(in the rows, 128 means zero)
Each path is a new rotation, seen through one point. The rows after it are directions, each followed by how far the rotation turns it, in degrees a step (0 if it stays put).
Each turn is a multiple of 5 degrees from 10 to 175, or 0.
Each row of a path follows its step; steps can be skipped.

step 1: [134 129 127 139 126 127 126 134 115 128 130 126 135 124 123 126 138 132
 125 136 124 127 134 132 134 113 120 130 133 142 125 123 130 116 139 127
 129 120 126 123 121]
step 2: [124 121 120 126 132 130 132 127 137 133 128 115 131 133 134 118 130 131
 126 132 124 129 131 129 131 129 145 130 126 111 129 133 133 129 139 133
 120 122 121 117 125]
step 3: [137 130 128 129 134 127 126 125 121 121 117 124 120 128 129 134 149 131
 124 118 127 133 135 140 131 136 130 133 133 133 129 132 120 129 132 131
 141 131 125 132 123]
step 4: [136 122 120 137 134 124 124 128 136 134 132 126 129 135 130 133 108 125
 118 126 124 122 125 139 140 122 126 128 142 123 130 126 129 129 123 132
 128 127 120 127 123]
step 5: [126 128 124 122 133 125 135 136 129 135 119 129 125 134 121 131 133 141
 123 140 121 130 121 128 130 136 137 137 127 131 130 131 120 116 123 130
 139 125 138 127 140]
step 7: [136 129 126 130 130 133 136 125 113 140 122 125 132 132 122 131 125 126
 124 139 133 121 135 122 126 127 141 133 127 127 134 133 136 123 133 134
 133 120 128 120 116]
step 8: [119 123 120 143 129 132 123 131 129 123 123 123 122 135 131 124 149 126
 131 131 123 129 119 140 132 122 134 123 122 124 131 121 122 129 128 130
 129 127 119 125 125]
step 9: [128 127 126 128 127 120 121 132 132 128 121 128 124 129 131 131 120 132
 121 119 133 135 130 127 129 132 141 135 144 125 131 132 134 136 133 133
 141 140 128 119 116]
step 10: [135 115 121 136 134 129 133 124 124 127 132 129 129 121 120 132 128 123
 128 128 125 125 111 135 136 131 134 133 130 134 122 128 125 115 121 134
 138 127 124 141 131]
Directions:
[129 126 128 127 130 131 125 129 127 131 130 130 128 127 128 125 126 128
 126 131 126 127 126 128 127 126 129 130 127 131 127 132 129 127 125 131
 126 125 124 130 126] -> 125

step 0: [123 127 123 115 127 132 124 125 137 131 136 127 118 123 126 115 133 129
 121 135 121 126 137 132 131 124 115 129 127 118 116 138 133 125 133 129
 128 126 136 127 130]
step 1: [137 125 121 115 132 126 140 123 137 123 131 125 128 144 133 124 129 125
 136 118 130 121 135 129 128 128 129 121 131 125 118 125 133 123 130 119
 120 127 133 123 133]
step 2: [115 122 122 127 122 137 131 129 130 129 121 140 119 123 130 127 128 124
 134 119 121 122 129 126 121 135 128 134 130 127 114 115 132 131 128 123
 124 129 134 129 139]
step 3: [125 118 126 123 130 131 127 130 138 128 115 129 140 125 137 131 137 127
 116 125 124 133 127 139 131 130 127 127 126 121 121 135 137 133 137 124
 118 123 132 134 130]
step 6: [128 125 129 133 137 131 120 120 134 137 118 137 116 131 124 130 126 130
 120 128 122 133 126 128 124 125 117 123 134 119 134 132 141 137 123 123
 125 125 130 133 138]
step 7: [132 119 133 130 130 122 132 115 140 115 120 121 117 130 132 134 130 135
 127 123 131 129 124 132 127 116 119 132 128 129 126 133 126 126 134 125
 133 117 134 120 128]
step 8: [129 130 124 125 113 131 125 129 140 131 131 134 117 133 131 132 123 124
 130 124 133 123 119 135 122 130 120 124 138 130 127 130 129 118 120 120
 140 126 139 132 126]
step 9: [117 130 126 121 130 139 139 125 138 129 120 126 128 137 133 122 118 127
 125 129 122 132 126 125 125 127 115 120 135 140 124 137 128 137 129 129
 128 123 130 135 130]
step 10: [116 122 135 125 139 133 128 121 128 128 124 125 119 129 130 125 126 127
 126 124 136 116 126 140 117 123 134 125 128 138 128 136 135 124 131 113
 123 128 128 126 129]
Directions:
[127 127 127 130 124 131 128 127 125 126 130 130 129 124 128 129 128 129
 130 125 127 131 129 130 126 127 127 125 131 127 128 124 124 127 128 124
 130 131 129 127 126] -> 120
[129 125 125 128 129 129 127 127 131 131 127 130 126 129 127 123 129 131
 126 124 129 129 125 127 130 127 129 130 131 131 125 129 129 129 130 125
 128 129 132 127 127] -> 0
[125 126 130 129 128 126 127 129 125 125 125 130 127 125 126 130 133 132
 124 127 128 127 128 130 128 126 128 130 127 128 130 130 127 125 130 128
 126 126 131 130 128] -> 95

step 0: [121 124 144 136 120 124 122 126 131 136 131 130 136 124 133 122 130 134
 138 133 130 122 137 123 129 129 111 133 137 126 131 126 122 134 132 123
 133 134 129 133 125]
step 1: [118 123 123 130 116 143 129 140 125 125 135 128 128 125 131 123 129 117
 132 121 129 130 125 129 122 134 129 134 124 136 124 135 130 123 122 139
 135 124 123 119 119]
step 2: [127 119 123 130 131 126 132 124 119 131 132 129 124 132 118 122 119 131
 132 129 130 130 134 120 117 116 136 133 131 117 134 128 117 142 120 131
 127 135 129 133 128]
step 3: [134 132 118 113 124 121 122 136 119 118 122 141 122 131 125 134 126 120
 125 123 135 128 124 124 140 131 130 128 126 126 126 130 129 119 118 124
 129 132 127 121 130]
step 5: [129 131 125 138 124 135 125 119 126 124 121 122 121 130 127 130 122 123
 128 114 126 124 117 136 136 136 129 124 127 139 126 130 136 122 135 126
 142 124 119 125 120]
step 7: [128 138 117 119 120 126 127 129 130 134 125 120 123 140 138 132 134 124
 128 137 135 123 130 130 134 126 132 118 133 135 135 129 120 115 124 120
 133 128 133 121 129]
step 8: [122 124 135 128 129 127 132 134 135 132 130 126 135 121 127 122 148 123
 119 124 129 138 129 131 131 130 127 129 134 121 131 126 119 125 131 131
 118 128 135 144 137]
step 9: [124 132 141 139 128 136 127 129 122 118 123 122 118 128 135 139 127 123
 129 120 131 120 136 118 126 133 125 131 143 134 125 123 121 125 128 126
 132 123 129 123 122]
step 10: [135 126 126 129 131 125 133 141 125 123 130 126 131 120 128 118 124 128
 126 127 134 129 129 131 114 135 122 134 127 115 129 139 133 141 134 141
 126 123 134 124 125]
Directions:
[128 133 129 128 132 130 131 128 127 124 126 129 127 130 127 127 128 128
 127 128 127 127 128 126 133 131 126 130 128 125 127 126 127 130 127 130
 129 126 130 128 131] -> 65
[126 126 129 130 131 126 127 129 131 130 127 127 129 130 124 131 130 126
 129 126 133 125 128 127 128 129 125 130 130 129 125 127 130 128 131 129
 127 128 124 126 131] -> 80

step 0: [140 127 123 126 120 132 115 132 135 127 118 128 125 127 127 116 129 125
 128 131 124 122 128 125 126 130 139 110 130 124 129 134 128 146 129 133
 123 130 136 126 137]
step 1: [139 116 137 135 129 133 124 129 137 123 134 120 130 111 135 121 134 125
 126 130 121 130 123 118 133 133 130 128 115 119 125 122 123 133 135 131
 123 135 130 135 136]
step 2: [134 130 139 124 127 123 123 131 130 119 124 122 126 119 129 134 129 134
 136 132 126 124 123 128 131 141 126 118 123 131 133 119 147 131 129 142
 136 128 134 138 132]
step 3: [134 120 131 125 129 132 126 134 133 119 130 122 133 132 134 123 121 129
 130 126 113 114 122 122 133 124 125 120 125 125 143 121 136 137 123 125
 138 121 126 116 133]
step 4: [135 119 132 123 131 129 124 127 147 132 132 125 127 123 139 122 129 128
 127 133 130 120 132 132 129 125 128 119 130 130 142 133 137 136 122 122
 118 141 140 132 131]
step 5: [131 132 133 118 121 131 114 135 136 130 135 133 130 123 139 123 126 134
 125 130 121 132 116 119 134 133 133 131 120 123 133 116 129 130 124 137
 117 132 139 128 122]
step 7: [143 122 142 125 129 125 125 134 131 130 137 123 134 125 131 108 124 120
 133 127 126 120 129 115 131 129 123 131 119 125 131 131 138 130 138 128
 131 130 126 127 137]
step 8: [133 123 142 119 136 129 120 139 135 131 126 126 131 124 130 130 132 131
 134 126 132 129 121 120 130 141 134 112 127 142 133 130 134 131 120 127
 127 129 135 129 141]
step 9: [139 126 131 122 129 136 121 128 129 122 138 125 131 115 131 132 125 130
 126 118 125 122 119 122 129 122 134 129 127 132 144 108 125 132 122 129
 133 138 128 121 135]
Directions:
[129 126 128 132 130 131 130 123 129 128 131 126 129 125 128 127 131 128
 129 126 130 127 131 128 127 122 126 128 127 127 130 128 128 130 132 127
 126 130 126 128 127] -> 125
[128 127 129 131 127 127 132 130 132 128 129 126 129 128 126 125 129 126
 130 131 129 128 129 126 127 128 127 130 127 129 124 129 128 128 121 128
 125 129 129 129 128] -> 110
[128 126 129 125 129 130 128 129 128 129 127 130 128 131 131 124 129 127
 125 130 127 129 132 127 128 126 128 126 129 131 127 132 127 131 128 123
 130 126 130 129 130] -> 95

step 0: [116 122 122 123 129 122 122 131 127 134 132 125 121 127 129 136 127 127
 126 118 119 132 123 125 126 126 142 128 118 136 138 121 123 135 127 132
 125 131 135 138 127]
step 1: [126 126 127 124 115 136 132 133 133 124 128 126 139 123 128 130 119 123
 125 130 126 138 133 126 131 137 133 140 129 125 118 125 131 141 134 131
 128 126 140 134 123]
step 3: [120 119 130 116 133 127 123 132 132 128 129 132 123 128 127 126 119 120
 122 124 124 133 135 130 131 119 142 132 124 129 135 132 132 134 136 129
 113 130 138 126 124]
step 4: [129 132 127 126 118 138 118 133 128 127 121 131 130 113 129 117 123 125
 123 127 122 127 133 121 130 127 123 134 128 136 125 123 125 134 131 126
 134 119 140 139 130]
step 5: [118 122 127 123 128 121 129 128 114 129 120 130 126 126 120 121 127 124
 125 126 126 123 132 122 122 141 130 137 119 132 134 125 132 134 132 133
 122 142 124 133 129]
step 6: [122 123 130 114 130 136 127 139 132 122 123 133 120 125 127 138 127 120
 129 132 119 128 139 129 126 127 134 134 134 122 136 131 131 129 131 127
 128 120 134 138 120]
step 8: [119 132 124 115 131 128 122 137 123 125 119 133 131 131 127 135 119 118
 121 135 128 121 128 127 128 124 128 138 120 132 129 127 128 136 126 125
 119 136 118 129 132]
step 9: [121 127 125 127 124 136 124 129 133 116 126 131 116 117 123 134 117 131
 128 119 121 124 132 129 116 121 121 129 126 121 130 126 127 130 132 130
 128 131 135 137 118]
step 10: [130 116 124 125 128 138 122 133 125 117 123 132 132 135 114 115 129 121
 117 126 133 126 121 128 125 137 124 134 124 128 122 126 135 130 134 126
 126 125 125 133 128]
Directions:
[129 129 128 130 128 130 128 130 129 126 126 130 129 127 128 124 129 128
 125 126 130 133 129 127 130 131 126 129 128 130 122 131 129 128 125 130
 132 129 128 129 130] -> 125
[130 129 130 129 131 131 131 127 123 127 126 127 123 125 125 126 128 128
 127 128 129 128 125 131 128 129 131 128 127 131 128 124 127 126 130 127
 128 127 130 131 128] -> 65
[131 128 127 129 128 129 127 126 126 127 128 133 133 127 130 129 129 128
 127 124 127 125 126 128 128 133 128 128 126 130 132 128 129 129 128 123
 128 129 126 126 129] -> 130
